In the data rows, the value 128 means zero.
Here are some numbered points:
[124 118  77 124 204  49 117  98 114 188 112 139 132 115 150  86 143  75 105 183 170 155 130 185
 105 142 126 104 188  60 175 103 106 152 145 118 130 127 148 109 151 132  90 122] 0
[151 123 116 119 129 158 156 125 133 118 135 124 118 135 126 135 126 148 143 135 126 136 124 136
 128 133 121 142 113 135 115 118 123 123 123 121 107 140 116 101 134 118 128 116] 1
[114  98  91 160 179 148 146 118 125 139 133 132 153  90 188  81 102 114 107 121 146  75  71 126
 149 108 136 125 137 105 130 150 118 152 176 133 131 110 132 150 152 119 103 133] 2
[144 154 154 128 132 134 141 141 118  92 119 115 114 148 131 135 127 131 143 130 131 121 164 147
 162 152 151 145 104 168 144 143 119 112 101 102 139  85  98 171 124 154 139 108] 3
[101 103 122 165 158 152 140  91 150 131 128 151 116 110  93 114 129 129 143 178 153 150 132  96
 120 135 110 102  79 132 122 106 120 134 118 136 151 170 137  90  90 118 104 101] 4
[122 101 195 133 157 125 160  35 133 166 161 103 102 220  70 175 151 166 113 107 116 126 114 135
  93 121  57 142 182 160 122 125 126 174 139  87  76 124 150 108 184 139 126 187] 5
[106 142 113 153 137  93 129 163 129 110 101 138 126 123 121 145 115 126 146 148 131  97 120  94
 138 176 187 121 136 126 120 166 137 103 129 120 156 129 117 172 140 146 124 107] 6
[160 133 151 135 118 143 110  70 108 174 135 124 140 169 148 131 126 115  98 120 131 141 138 170
 140 110 131 158 182  99 154 113 123 170 146 131 111  79 138 111 154 130 147 170] 7
[144 151 139 110  86 113 111 144 129 152 137 154 136 123 105 117 103 125 105 142 115 160 116 137
 117 119 113  97  81 123  89 138 118 123 141 131 139 146 118  81 128 141 113 143] 8
[126 117 105 127 170 102 133 125 126 147 116 134 137 110 126 116 145 121 113 156 152 139 125 137
 101 136 131 115 138 103 157 117 125 145 141 120 122 130 135 115 152 127 112 123] 9
[132 139 153 145 148 170 152 136 128  91 128 116 107 137 144 163 140 134 173 130 121 116 117 108
 155 152 139 144 103 141 155 157 133 130 113 104 156  96 111 196  97 129 157  97] 10
[127 149 123 132 115 140 111 159 157 136 124 135 131 111 134 119 146 113 104 137  88 139 124 104
 116 155 112  97  90 125 119 132 127 149 131 124 145 140 114 123 106 142 137 151] 11
[131 116 114 127 122 126 153 165 112 146 131 143 126 127 153 133  99 142 132 155 114 114 115 139
 150 137 152 114 136 104  99 133 127 112 154 128 125 134 144 135 140 114 111 119] 12
[133 155 168 131  91 127 149 175 111 109 125  74 154 152 127 158 121 152 166  81 106  81 129 155
 156 157 136 195 151 189 133 129 143  98 142 117  96  92 122 174 176 138 147 123] 13
[135 131 156  84  81 134  97 164 147 103 124 114 106 124 113 153 152 126 128 101 128 143 157 122
 124  91 108 143 107 146 127 132 139 113 113 151 107 156 139 135 109 165 141 136] 14
New points follow, each followed by the numbers of its three nearest points above by angle, nearest first.
[ 96  97 122 122 145 148 120 127 102 132 137 141 129  70 161 137 126 124 114 103 122 116 100 159
 107 135 108 152 142 115 161 127 141 104 147 140 165 104 131 121  77 102 133 153] -> 2 0 9
[120 109 108 135 149 129 123 130 132 103 118 139 114 110 143 103 157 122 131 129 166 118 158 129
 116  98 111 105 115 137 142 125 144 143  97 120 113 150 119 108 120 144 124  82] -> 4 9 0
[162 127 140  90 137  72 150 129 140 122 117 150  95 137  87 170  95 156 143 141 103 151 128 119
 140 165 153 149 154 146 118 126 129 126  96 111 168 159 134 152 158  97 101 132] -> 6 12 3
[102 136 117 133 120 180 110 135 134 131 130 148 101  99 162  99 123 114 121 160 139 148 115 142
 132 134 174  94  86 125 109 132 132 121 126 150 149 102  98  97 109 109 107 122] -> 4 11 8
[118 178  96 150 125  63 136 190 124 125  90 131 151 125 130 118 109 127 162 140 142  78 114  63
 144 176 201 102 129 109 133 154 151 125 149 156 136 134 109 185 135 146 146  97] -> 6 12 10
[117 144 117 137 125 110 116 118 142 118 143 133 118 110 138 119 126 132 130 123 149 122 121 107
 118 143 130 128 135 130 142 122 119 124 114 133 153 118 116 131 127 121 126 128] -> 6 4 0
[126 138  97 160 159 163 130  69 148 131 116 147 158 153 141 158 126 158 154 132 136  94 105  84
 122 120  94 111 136  92 114  92 138 173 138 122 108 124 120 137 126 119 107 126] -> 2 5 4
[118 113 144 130  90 157 105 114 115 126 152 126 139 119 125 101 130 122 110 112 132 125 146 139
 142 111 103 130 129 145 117 118 111 118 136 149 124 114 138 123 124 135 140 137] -> 14 7 8
[149 129 124 114 146 146 150 149 132 127 130 123 112 130 165 157 140 139 159 167 116 125 120 145
 114 158 173 128 129 125 141 144 136 138 157 108 114 124 105 136 118 128 125 110] -> 10 12 1
[142 137 136 124  87 116  99 145 139 160 135 157 149 125  85 107 107 129 108 154 107 152 112 122
 127 116 117  85  66 129  96 135 110 113 150 126 113 148 106  97 121 150  91 150] -> 8 11 4
[117  99 113 145 142 135 131 106 126 135 136 126 139 132 132 133 143 133 117 119 119 110 122 112
 112 111 103 112 151 113 123 126 126 153 127 139 120 137 156 139 121 132 145 140] -> 5 2 7
[130 156 122 182 141 154 132  64 147 135 147 148 158 154 138 140 104 157 124 151 125 115  92  82
 120 117 100 122 141  81 119 124 126 168 153 131 130 148 126 131 133 120 124 139] -> 2 5 4
[151 129 136 124 109 123 139  96 122 154 168 133 159 115 173  96  91  72  82  76 125 143 122 180
 155  78  99 144  82 130  83  95  92 128 143 187 145 140 165  49 118 137 119 193] -> 8 7 2
[123 150 137 136 107 133 120 133 142 114 127 135 118 143 119 136 139 134 125 125 132 144 147 113
 131 128 135 118 118 134 123 128 124 125 117 118 137 128 106 116 130 132 128 116] -> 3 14 11
[120 136 135  60  83 118  97 188 130 106 117  86 117 132  99 117 157  92 107  94 133 144 177 109
 137  86 115 141 108 159 112 138 134  81  92 185 112 142 132 119 106 167 138 124] -> 14 8 13
[168 123 115 120 142 134 138 171 109 104 127 108 105 167 137 135 128 135 142 134  88 116 102 131
 135 125 145 186 159 108 115 124 157 104 161 154  66 163 117 181 160 167  93 128] -> 13 12 1
[106  95 132 127 138 130 141 108 115 138 116 112 110 145  73 107 114 109 123 130 182 110 106 160
 136 163 154 160 148 146 163 127 112 105 113 118 134  62 123 155 152 104  96  83] -> 3 13 0
[ 91 186  97 161 117 156 135 174 193 118  94 126 180  94 121 115 168 142 135 157 128  85 103  93
  69 163 130  90 126 107 136 110 134 134 162 136 109 116  75 134 140 113 113 114] -> 11 6 9
[124 125 158 115 130 135 124 111 119 148 143 128 122 166 112 182 113 138 140 148  97 142 112 127
 105 153 130 122 140 112 144 125 133 137 150 102 131 108 149 127 114 137 147 150] -> 5 7 10
